[[688 694 420 339 712 450 193 795 632 245 201 240 395 729]
 [593 604 332 266 623 355 204 751 531 316 246 310 487 765]
 [422 408 665 730 396 647 787 276 481 681 747 684 515 258]
 [223 231 313 372 231 285 626 325 221 766 710 763 779 544]
 [595 605 334 264 623 358 181 739 534 278 215 273 444 733]
 [218 223 319 377 224 294 605 296 223 718 676 716 713 485]
 [667 653 764 759 640 774 580 472 711 383 478 388 255 272]
 [732 717 712 672 716 738 419 577 753 235 316 238 165 334]
 [527 536 245 186 567 268 183 744 455 352 256 343 549 813]
 [509 522 224 166 550 243 188 742 432 377 271 369 588 839]
 [697 703 422 341 723 454 195 810 640 250 204 245 403 744]
 [541 536 626 633 524 624 568 432 570 466 518 470 387 348]]: 395

[[ 18  -1  29  11  25  24   8   2  18  -7  31]
 [ 15  -8   3 -35 -32  21  24 -42 -24 -20  24]
 [ 38  26 -10 -20   1  -5  49   1 -19 -32  13]
 [ 21  15  -9  20  -9  14 -10 -17  25  14   6]
 [  4  25  -4 -27   8  31  18 -30 -22 -22   3]
 [-24  13  33  28 -22 -19 -20  30   0   3  25]
 [ 31   5   7 -37 -18  31  34  10  -7  -6 -21]
 [-28  11 -11 -22  -3 -12  20   1 -19  11 -13]]: -7

[[5 5 4 3 4 4 6 4 4 3 5 5]
 [4 4 6 5 4 5 3 3 5 4 6 3]
 [5 4 6 6 4 5 3 3 5 4 6 2]
 [5 3 4 5 5 5 4 4 6 4 3 4]
 [6 4 5 5 5 6 5 3 6 4 5 4]
 [6 4 3 3 5 6 7 3 6 3 4 6]
 [2 4 3 3 3 2 3 5 2 4 3 4]
 [6 4 4 4 5 6 6 3 6 4 4 5]
 [5 5 4 4 4 5 5 3 4 4 5 4]
 [5 4 5 5 4 5 4 3 4 4 6 3]]: 5

[[873 849 928 883 888 447 434 385 979 434]
 [473 524 518 480 536 395 622 600 189 392]
 [895 860 944 900 902 417 441 384 959 400]
 [422 466 468 422 478 445 667 634 173 442]
 [452 497 500 457 512 414 638 605 182 410]
 [453 500 499 457 513 414 640 613 181 410]
 [403 503 507 441 495 783 568 580 777 815]
 [256 320 328 255 319 710 750 722 335 723]
 [453 503 498 457 514 413 642 618 180 410]
 [248 320 327 253 317 731 736 713 368 748]]: 979

[[67 45 59 50 53 52 52 58 72 50]
 [73 42 58 48 51 52 51 56 79 48]
 [41 72 51 61 56 59 63 50 38 61]
 [30 73 51 65 62 58 59 54 22 64]
 [33 70 52 64 61 57 59 54 26 63]
 [61 50 57 52 54 53 53 57 64 52]
 [84 32 61 43 48 50 48 58 94 44]
 [36 71 51 63 59 59 60 52 30 62]
 [37 66 53 62 60 56 57 56 32 61]
 [54 53 55 55 55 55 53 56 54 55]
 [44 66 52 60 56 57 60 52 41 59]
 [33 68 52 63 61 57 57 55 26 63]]: 72
---
-3.9	-8.4	33.3	-47.1	-60.0	19.5 -> 19.5
-41.0	-7.8	-12.5	-22.1	32.8	52.4	-18.2 -> -18.2
-32.1	16.5	51.5	-19.7	26.2	36.6	47.3 -> 47.3
26.2	31.9	-29.0	49.0	30.2	14.7 -> 14.7
-37.2	25.4	-33.7	8.6	-51.0 -> -51.0
-49.0	-13.1	-18.9	-9.5 -> -9.5
1.1	-6.1	-59.3	-12.7	-8.1 -> -8.1
-4.1	17.0	-18.2	5.4	7.6	8.3	52.4 -> 52.4
37.3	63.0	-56.5	0.3	-9.7	-20.7	4.2 -> 4.2
---
[63.6 55.0 12.8 29.3] >> 12.8
[ 3.4 31.9 48.4 18.8 32.3 39.2 42.3] >> 39.2
[ 45.6  -6.2 -45.7  47.3  -4.2   4.2  -8.2] >> 4.2
[-20.6  19.0  46.2  26.3   3.7] >> 26.3
[ -8.8  50.6 -14.6 -26.4] >> -14.6
[ 19.9  38.5 -44.4  57.5 -29.9] >> 57.5
[ 41.5  46.7  40.6  42.8  38.3 -41.8] >> 38.3
[ 3.8 29.9 63.9  4.9] >> 63.9
[-10.2  63.7  13.7 -37.9 -22.4] >> -37.9
---
(15.8, -30.3, -6.4, 56.9, -12.0) ⇒ -6.4
((23.6, 39.1, 49.1, -52.1, -36.4), (-42.3, -45.1, 45.2, -31.4, 43.5)) ⇒ 45.2
((-37.1, 39.5, 40.2, -31.0, -45.4), (-30.8, 20.1, 15.5, 1.5, -32.5)) ⇒ 15.5
((-33.1, 14.8, -28.5, -33.8, -30.3), (-5.3, -49.0, -9.0, -18.2, -18.0), (2.9, 53.1, -8.7, 6.9, 36.6)) ⇒ -8.7
(-14.6, 14.2, 6.1, 47.2, 5.1) ⇒ 6.1
(-3.6, 6.4, 28.6, -13.0, -50.0) ⇒ 28.6
(23.0, 60.3, -43.4, 0.0, -5.7) ⇒ -43.4
(-26.2, 53.9, 29.0, 0.2, -28.9) ⇒ 29.0
